In the data rows, zero lies at 4.5, halfway between 4 and 5.
Every row has a hidden score. In each pair, how much higher is the second row's than the first's? 15 means about the same, 30 much higher and 0 much lower. The score is a weighted sum of the row's numbers plus the product of two more (or one squared), each taken from its middle value.
[5 5 5 4 5 5 5 4 5 4 4 4 5 4 4 5]
[3 5 5 4 6 4 5 5 3 6 3 4 2 4 6 3] -> 11
[4 6 6 4 4 6 5 5 5 5 5 4 6 5 4 4]
[6 4 4 6 5 5 4 3 5 3 5 5 4 4 6 4] -> 12
[7 4 1 4 2 6 4 7 7 6 6 5 6 3 2 5]
[6 4 5 5 6 4 4 3 5 5 4 5 4 5 6 5] -> 2
[4 4 6 5 5 5 5 4 5 5 4 4 5 5 5 5]
[2 7 4 6 4 3 4 6 3 6 3 5 4 3 5 5] -> 11
[6 4 1 8 3 4 5 4 5 4 4 7 6 2 4 6]
[5 5 5 5 5 5 5 4 4 5 5 5 4 5 5 4] -> 16
[9 0 0 4 1 5 6 8 4 8 3 5 4 0 0 5]
[5 5 5 5 5 5 4 4 5 4 5 4 4 4 6 4] -> 19
[4 4 5 4 5 5 3 3 5 5 3 4 5 5 5 4]
[5 4 5 5 6 6 5 4 4 4 6 6 4 5 5 5] -> 13
[6 3 5 7 4 4 4 6 9 6 7 5 8 5 3 3]
[4 4 8 4 4 5 6 3 3 3 3 4 6 4 5 3] -> 24
[5 6 7 4 6 3 6 5 2 3 6 4 4 4 4 5]
[4 4 5 5 4 5 4 4 5 4 5 4 5 4 5 4] -> 12
[4 5 5 4 5 5 4 4 4 5 4 4 4 5 4 4]
[3 6 5 5 4 5 5 5 3 7 4 2 7 4 5 6] -> 14
[4 3 7 5 5 5 4 4 5 5 4 4 3 5 3 3]
[4 4 4 5 3 5 5 5 6 5 6 4 5 5 3 5] -> 15
[5 4 5 4 4 5 5 4 5 4 4 5 5 5 4 5]
[4 5 5 5 5 5 5 4 4 5 5 5 4 5 5 4] -> 13
[4 4 5 3 5 4 5 5 4 5 4 5 4 5 4 5]
[5 4 4 6 4 4 4 5 6 5 5 5 6 4 4 4] -> 14
[6 4 6 4 5 4 4 4 3 3 4 5 4 4 6 4]
[5 4 3 3 3 6 5 6 6 6 4 6 5 2 3 4] -> 22
[5 3 6 2 5 4 5 5 2 5 3 4 4 5 5 3]
[7 3 4 3 2 7 5 5 5 4 4 4 6 4 3 4] -> 14
[4 5 5 4 6 5 5 4 5 4 4 5 4 5 5 5]
[4 3 4 5 5 3 3 4 6 4 4 6 3 4 4 4] -> 12
[2 6 4 6 6 7 4 4 5 6 6 3 3 6 5 6]
[4 5 5 5 5 6 5 4 4 5 6 5 5 5 5 4] -> 17
[5 6 6 4 5 4 7 4 4 5 4 3 6 6 5 3]
[5 5 5 6 4 5 4 5 3 4 5 5 4 4 3 6] -> 19
[4 5 6 2 5 4 7 4 4 5 5 4 7 7 3 4]
[8 4 2 9 4 5 0 0 9 0 7 6 3 0 7 9] -> 16
[5 5 4 4 4 5 5 3 5 4 4 5 4 4 5 5]
[4 5 5 4 4 4 5 5 5 4 5 5 5 5 5 4] -> 16
[5 4 4 4 6 5 5 4 4 5 3 4 3 5 5 4]
[4 4 5 4 5 4 4 4 4 5 4 3 5 5 5 4] -> 14
[3 6 5 5 5 5 5 5 4 5 4 5 4 4 5 5]
[4 4 4 6 3 4 5 5 6 5 6 4 6 5 4 4] -> 13
[5 6 6 5 6 5 5 4 4 4 3 5 3 3 7 4]
[3 7 5 5 4 5 4 4 5 5 5 6 3 4 6 5] -> 11
[4 6 4 4 4 5 5 4 5 4 5 4 5 5 5 5]
[5 4 7 2 7 4 7 4 3 3 4 3 5 5 6 2] -> 19
[3 6 5 6 5 6 5 5 4 5 6 5 4 5 5 5]
[4 3 5 4 5 3 4 4 5 5 4 5 4 3 4 4] -> 20
[5 5 5 4 6 5 5 4 5 3 4 5 5 5 5 5]
[5 5 5 4 5 5 5 4 3 4 4 5 5 5 4 4] -> 12
[3 5 5 4 4 5 5 5 4 4 5 4 5 5 5 5]
[5 4 5 4 4 5 5 4 4 5 5 5 4 5 4 4] -> 12
[6 3 4 6 4 5 4 5 6 5 4 6 6 4 3 3]
[4 5 4 5 4 4 4 5 4 5 4 5 5 5 4 5] -> 12
[5 4 6 3 4 5 4 3 4 4 4 5 5 5 4 4]
[4 3 2 1 4 0 0 7 4 4 0 1 6 1 5 5] -> 20
[3 5 6 3 5 4 6 4 6 5 5 5 7 6 5 4]
[4 6 6 4 5 4 4 5 5 4 3 6 5 5 5 5] -> 12
[2 4 3 5 3 4 5 6 6 3 9 6 2 5 4 6]
[4 4 3 4 5 5 6 5 4 3 5 6 4 6 5 4] -> 16
[4 5 4 4 5 5 5 4 4 5 4 5 4 5 5 4]
[5 4 4 4 5 5 6 5 4 4 4 4 4 5 5 4] -> 17
[6 4 6 3 5 4 6 4 5 4 3 4 5 5 5 4]
[2 9 4 5 4 8 5 3 4 8 7 3 8 8 5 6] -> 26
[4 6 5 4 5 5 5 4 4 6 5 4 5 5 5 5]
[3 7 5 5 4 6 4 5 4 6 3 5 4 4 5 4] -> 20
[5 4 6 4 5 4 7 3 2 3 4 4 3 5 5 4]
[5 6 5 3 2 7 7 1 4 4 7 6 9 6 3 5] -> 13
[4 7 5 4 5 5 4 5 4 6 4 4 5 5 5 5]
[4 5 5 5 5 5 5 4 4 5 5 5 4 5 5 5] -> 10
[4 4 5 4 6 4 4 5 4 5 4 4 4 6 5 4]
[4 5 4 4 4 4 4 5 4 4 3 5 4 3 6 5] -> 17
[5 5 5 4 6 5 5 5 4 5 4 4 4 5 4 4]
[4 5 5 5 5 4 4 5 5 4 4 4 4 5 4 4] -> 13
[4 5 6 4 5 5 6 5 5 4 5 4 6 5 5 4]
[6 4 5 5 4 4 4 6 5 5 5 5 7 5 4 3] -> 10
[4 4 5 5 5 4 6 5 3 5 3 4 4 5 4 4]
[8 4 5 7 7 6 4 2 5 1 5 5 4 5 7 6] -> 17
[4 6 7 4 4 4 5 4 3 4 4 7 4 6 3 4]
[4 5 5 5 5 5 5 5 4 5 5 4 4 5 5 5] -> 19
[4 4 5 5 3 4 4 5 5 4 4 5 5 5 4 4]
[3 4 5 3 6 5 4 4 6 5 4 3 3 5 4 4] -> 22
[5 6 5 6 6 2 3 5 5 5 5 3 5 5 3 2]
[4 4 4 5 4 4 5 5 3 4 4 4 5 4 5 5] -> 20
[5 4 5 4 5 5 5 4 4 5 5 5 5 5 5 4]
[4 5 4 5 4 5 5 5 5 5 6 4 5 5 3 5] -> 16
[5 4 5 5 6 3 4 5 4 3 4 4 3 3 5 5]
[5 5 5 4 5 5 5 4 4 3 5 5 4 5 5 4] -> 14
[5 6 5 6 4 6 4 5 3 3 4 4 5 4 3 5]
[6 5 5 4 6 5 4 4 5 4 4 5 4 5 6 5] -> 14
[4 5 5 5 5 4 4 5 4 5 5 4 5 4 4 4]
[5 4 6 2 5 4 5 4 4 5 3 4 4 5 5 3] -> 15
[4 4 5 4 6 4 5 4 4 5 4 4 5 5 4 4]
[4 6 4 4 4 5 4 4 5 4 5 5 5 5 4 4] -> 17
[5 5 4 5 5 5 4 5 4 3 3 6 6 4 4 4]
[5 5 5 4 5 5 5 5 4 4 4 4 4 4 4 5] -> 13
[4 5 4 4 4 4 4 5 4 4 4 4 4 5 6 4]
[5 5 5 6 4 5 4 4 3 3 5 4 3 4 4 5] -> 14
[7 4 2 5 4 5 4 3 4 4 4 6 5 5 3 4]
[3 5 5 4 5 3 3 5 4 7 2 3 4 3 5 5] -> 14
[6 4 3 6 2 5 4 3 3 4 5 5 4 4 5 6]
[4 5 5 5 5 5 5 5 4 5 5 4 4 6 6 5] -> 18
[4 5 5 4 5 4 4 4 5 6 4 4 4 4 4 4]
[6 3 6 4 5 4 5 4 3 3 5 5 4 6 3 3] -> 18
[4 6 5 5 5 5 5 5 4 5 5 4 6 5 5 5]
[5 5 6 4 6 4 4 5 4 5 5 4 4 5 4 3] -> 14
[4 4 5 4 6 4 5 4 4 5 5 5 6 4 5 3]
[4 4 5 3 7 4 5 4 2 5 4 5 4 4 6 4] -> 10
[4 4 5 4 4 4 5 5 4 4 4 4 5 5 4 4]
[7 3 2 2 3 7 7 7 3 7 3 4 4 0 1 6] -> 22
[6 5 3 4 3 6 3 4 7 2 3 6 5 4 5 4]
[3 4 5 4 5 4 4 4 4 5 3 4 4 5 5 4] -> 6
[4 5 5 4 5 4 5 3 5 5 3 5 5 4 5 5]
[5 4 4 5 6 2 3 4 3 6 3 4 3 4 4 4] -> 10
[4 3 5 5 6 4 4 4 5 6 3 4 4 5 5 4]
[3 4 4 5 4 4 4 4 6 5 4 5 4 4 4 4] -> 18
[5 5 5 4 5 4 4 5 4 5 5 4 5 5 4 4]
[6 7 6 7 4 5 4 5 0 3 4 3 4 3 2 4] -> 11
[4 4 5 4 3 5 4 5 5 4 3 5 5 4 5 3]
[4 6 1 7 0 7 1 7 8 5 9 7 7 4 1 7] -> 19
[6 3 7 2 7 4 3 4 5 6 2 4 5 4 3 4]
[2 4 2 3 3 4 5 7 5 4 6 4 4 4 4 5] -> 19
[4 5 5 4 4 5 4 5 5 4 5 5 4 5 5 4]
[6 5 6 7 5 4 4 6 1 2 5 4 4 3 4 5] -> 14
[5 4 5 4 4 5 5 4 5 4 5 4 5 5 5 5]
[4 5 5 5 4 5 5 5 5 5 5 5 6 5 4 4] -> 15
[4 5 4 4 5 6 4 5 5 5 6 4 5 5 5 5]
[5 4 4 5 5 5 5 5 5 5 5 4 5 5 5 4] -> 13
[5 4 5 4 5 5 5 4 4 4 4 4 4 4 5 5]
[3 4 4 4 4 4 5 6 5 4 5 5 4 5 4 5] -> 14
[3 6 6 4 4 5 4 5 6 7 6 4 6 6 6 5]
[4 5 5 4 5 5 5 4 5 5 5 5 4 4 5 4] -> 18
[5 5 4 5 5 2 5 5 3 5 3 5 2 4 5 3]
[4 4 4 5 4 4 5 5 4 4 5 5 4 5 5 4] -> 19
[3 4 4 5 5 3 6 4 3 3 6 5 3 6 6 4]
[4 5 5 5 5 4 5 4 4 4 4 4 5 5 4 3] -> 16
[4 4 4 5 5 5 4 5 3 4 4 4 4 4 4 4]
[4 6 5 6 5 6 5 5 4 3 5 5 3 5 6 5] -> 14
[3 4 5 4 4 5 5 5 4 5 4 4 5 5 4 4]
[4 5 5 4 5 5 4 4 5 5 5 4 5 5 5 4] -> 15
[3 4 5 4 5 6 6 4 4 6 3 4 5 6 4 4]
[3 5 4 4 4 5 5 5 5 5 4 4 5 5 4 4] -> 18
[5 4 7 4 4 5 6 4 5 5 7 4 6 6 3 3]
[3 5 4 4 6 6 5 5 5 5 6 4 5 6 5 5] -> 18
[5 5 5 4 4 4 5 4 4 4 4 4 4 4 5 5]
[4 5 6 4 4 5 5 4 4 5 6 4 6 6 4 4] -> 17
[6 3 5 3 5 2 4 4 4 4 3 3 4 5 6 5]
[4 5 6 4 5 5 5 4 4 4 5 4 5 5 4 4] -> 18
[5 5 6 4 5 4 3 3 4 8 4 4 4 4 4 4]
[4 6 5 4 5 5 4 5 4 5 4 4 5 5 5 5] -> 23
[5 4 4 4 5 5 4 4 4 4 4 4 5 5 5 4]
[6 5 7 5 4 4 5 4 3 3 3 4 4 5 5 3] -> 6
[6 4 5 5 5 4 5 5 4 3 5 5 7 4 4 4]
[4 4 4 5 4 5 4 5 6 5 5 5 5 5 5 4] -> 15
[5 4 5 4 5 3 5 5 5 5 4 5 4 4 6 4]
[5 4 5 4 5 5 5 4 5 5 5 4 4 5 5 4] -> 17
[4 5 4 4 4 4 5 5 4 5 4 5 4 5 4 4]
[4 7 5 4 6 3 5 5 4 4 4 5 2 3 6 4] -> 17
[4 4 4 4 6 4 5 4 4 4 3 5 4 4 5 4]
[4 5 5 4 4 5 5 4 4 5 4 4 5 6 4 4] -> 13
[6 4 4 5 4 5 4 5 3 4 4 4 4 5 4 5]
[5 5 5 4 5 5 4 4 5 5 5 5 5 5 5 3] -> 18
[4 4 5 4 5 4 5 4 4 5 4 4 4 4 5 4]
[9 0 0 2 0 0 0 9 9 1 3 9 0 0 0 0] -> 12
[5 3 5 5 5 5 5 4 5 5 4 4 4 5 5 5]
[6 4 4 5 5 5 4 3 4 3 4 4 4 4 7 6] -> 16
[6 5 5 4 5 5 4 4 5 4 4 4 3 4 5 5]
[4 5 5 5 5 5 5 4 4 4 5 5 5 5 4 3] -> 16
[3 5 6 4 5 4 5 4 5 5 4 5 5 6 4 4]
[3 7 5 4 5 5 4 4 4 6 6 4 6 6 5 6] -> 14
[9 1 2 9 8 3 2 2 7 0 7 5 1 0 6 9]
[2 8 4 7 5 6 6 4 4 5 8 5 4 5 6 4] -> 1
[5 5 4 5 5 6 5 4 5 4 5 5 4 5 5 5]
[4 7 5 5 6 6 6 4 4 5 5 5 4 6 6 6] -> 12
[5 4 4 5 5 4 4 5 5 6 4 4 5 6 5 3]
[6 6 5 6 5 4 4 4 2 3 2 5 4 2 3 5] -> 13
[5 5 4 5 4 3 5 3 3 3 3 4 5 4 5 5]
[3 6 4 4 5 4 5 5 5 6 5 4 5 4 4 3] -> 23
[6 4 6 3 7 4 5 4 4 5 3 3 3 4 6 3]
[5 5 6 4 4 7 6 4 3 5 5 4 5 5 4 3] -> 16
[1 3 4 4 3 3 6 7 5 4 7 5 5 6 3 6]
[5 4 4 5 4 4 4 4 4 5 5 5 5 4 4 4] -> 10
[3 9 4 6 4 7 5 4 4 7 7 4 8 7 4 6]
[4 5 5 4 4 4 5 4 4 4 4 5 5 5 5 4] -> 8
[4 3 7 3 7 4 5 4 5 6 3 2 3 4 5 4]
[0 4 3 3 4 2 6 8 5 3 5 5 4 4 4 6] -> 16
[5 5 4 5 4 5 5 4 4 4 4 4 5 5 4 5]
[2 4 4 4 4 4 4 7 5 4 6 5 3 5 4 5] -> 14
[6 5 5 4 5 4 6 4 3 4 4 6 4 5 6 6]
[5 5 4 5 5 5 4 3 5 4 3 5 4 3 5 5] -> 20
[5 5 5 4 5 4 4 4 3 4 4 4 4 4 5 4]
[5 4 5 3 5 4 5 5 4 4 4 4 4 5 4 4] -> 17
[5 3 5 5 4 4 4 3 5 4 4 5 5 6 5 5]
[5 5 7 4 4 5 6 4 4 5 5 4 5 6 4 4] -> 15
[3 8 5 4 4 3 5 6 3 7 3 4 6 3 5 6]
[4 5 4 4 4 5 5 5 6 5 4 5 5 4 4 4] -> 20
[5 4 6 3 6 3 4 5 4 6 3 3 5 5 5 4]
[9 0 0 5 0 0 0 9 9 0 4 9 0 0 0 0] -> 11
[5 4 5 5 5 4 4 4 3 3 5 4 3 4 6 5]
[4 5 6 4 5 4 5 4 4 5 5 3 5 6 4 4] -> 13
[5 4 5 3 5 5 5 4 4 4 4 4 5 6 4 4]
[4 4 4 4 5 4 4 4 4 4 4 4 4 4 5 5] -> 14
[4 6 5 4 5 6 5 4 4 5 5 5 4 5 6 5]
[3 6 5 6 6 7 7 3 5 6 6 6 5 5 7 5] -> 13
[5 4 6 4 5 5 5 4 5 5 4 5 5 5 5 4]
[4 4 6 5 5 5 5 5 4 4 3 4 5 4 5 4] -> 17
[4 4 5 5 4 5 5 4 4 4 4 4 5 5 6 4]
[4 4 3 6 3 4 4 6 6 5 6 4 7 5 3 3] -> 16
[4 5 5 5 3 5 5 5 5 5 5 4 6 5 4 4]
[9 0 0 4 0 7 6 9 5 8 3 8 2 0 0 7] -> 20
[4 5 5 4 4 5 4 4 5 5 5 4 5 4 4 4]
[5 1 2 7 1 2 2 6 9 5 5 7 7 4 3 1] -> 8
[6 2 2 5 3 6 3 7 7 6 5 4 7 3 3 6]
[4 5 5 4 5 4 4 5 4 5 3 5 3 4 5 4] -> 8
[4 5 5 4 5 6 5 3 6 4 4 4 5 6 5 5]
[4 8 5 4 4 6 4 3 4 7 5 4 6 6 6 6] -> 12
[4 5 6 4 4 4 4 3 3 5 2 5 4 6 5 4]
[5 4 3 5 6 3 3 4 5 2 2 5 3 2 7 6] -> 23
[4 5 4 5 5 5 6 5 4 5 5 4 5 5 5 5]
[4 4 5 5 5 5 5 4 5 4 5 5 6 5 4 4] -> 16
[4 4 4 4 4 5 4 5 5 5 4 4 5 5 5 5]
[9 1 2 3 0 8 7 8 4 6 3 9 7 0 0 4] -> 21
[2 3 3 6 3 4 4 5 6 5 7 5 5 7 3 5]
[4 4 5 5 5 4 5 4 4 4 4 4 4 4 5 4] -> 21
[5 4 6 3 5 4 4 5 4 5 4 4 4 5 5 4]
[4 5 6 4 5 4 5 4 5 4 5 4 5 5 5 4] -> 16
[8 4 5 6 5 4 3 6 6 2 9 4 5 5 4 3]
[5 4 5 4 5 5 4 5 4 5 4 4 6 6 5 3] -> 16
[6 9 0 9 1 6 0 0 9 1 9 5 7 0 6 9]
[3 6 4 5 5 6 4 4 5 4 6 4 3 5 6 5] -> 17
[0 7 3 4 6 4 1 6 5 9 3 2 1 3 7 6]
[2 5 4 4 2 2 6 6 6 6 5 5 5 8 3 4] -> 18
[6 6 1 9 3 5 1 1 7 2 6 5 6 2 7 9]
[4 5 5 4 5 4 5 4 5 4 4 4 5 4 5 4] -> 20
[5 8 5 3 4 7 5 5 6 5 7 5 4 6 4 4]
[2 5 4 3 4 3 3 6 4 6 3 3 4 4 5 5] -> 4
[4 5 4 5 2 4 4 5 5 5 4 5 5 5 3 4]
[4 5 5 3 4 5 5 5 4 5 5 3 5 6 5 5] -> 19
[3 4 4 6 3 4 4 5 7 5 3 6 6 5 5 2]
[6 4 4 6 3 5 4 5 5 5 5 4 6 5 4 5] -> 10
[5 4 5 4 5 5 5 4 4 4 4 5 4 5 4 4]
[5 5 5 4 5 5 5 4 4 4 4 4 4 5 5 4] -> 15
[4 4 4 4 4 6 5 3 4 4 5 5 4 5 5 6]
[5 4 5 4 5 3 6 4 5 5 4 5 5 5 5 4] -> 13
[6 3 6 2 8 3 5 4 4 4 7 4 4 3 5 2]
[4 6 4 7 6 7 5 3 3 7 4 4 3 4 8 3] -> 1
[2 7 5 5 4 7 4 5 3 6 4 5 5 6 6 4]
[4 4 4 4 5 4 4 4 4 4 4 5 4 4 5 4] -> 18
[3 4 5 3 6 5 5 5 3 4 4 4 5 6 4 3]
[6 5 5 2 7 3 5 4 4 4 6 3 5 4 4 2] -> 14
[4 5 4 4 4 5 4 5 4 5 4 4 5 5 4 4]
[5 5 6 5 7 7 6 4 5 3 4 6 4 7 6 4] -> 16
[4 5 6 3 5 4 5 4 4 4 4 5 4 5 5 4]
[5 4 3 4 4 4 5 5 7 3 6 7 5 5 6 2] -> 18
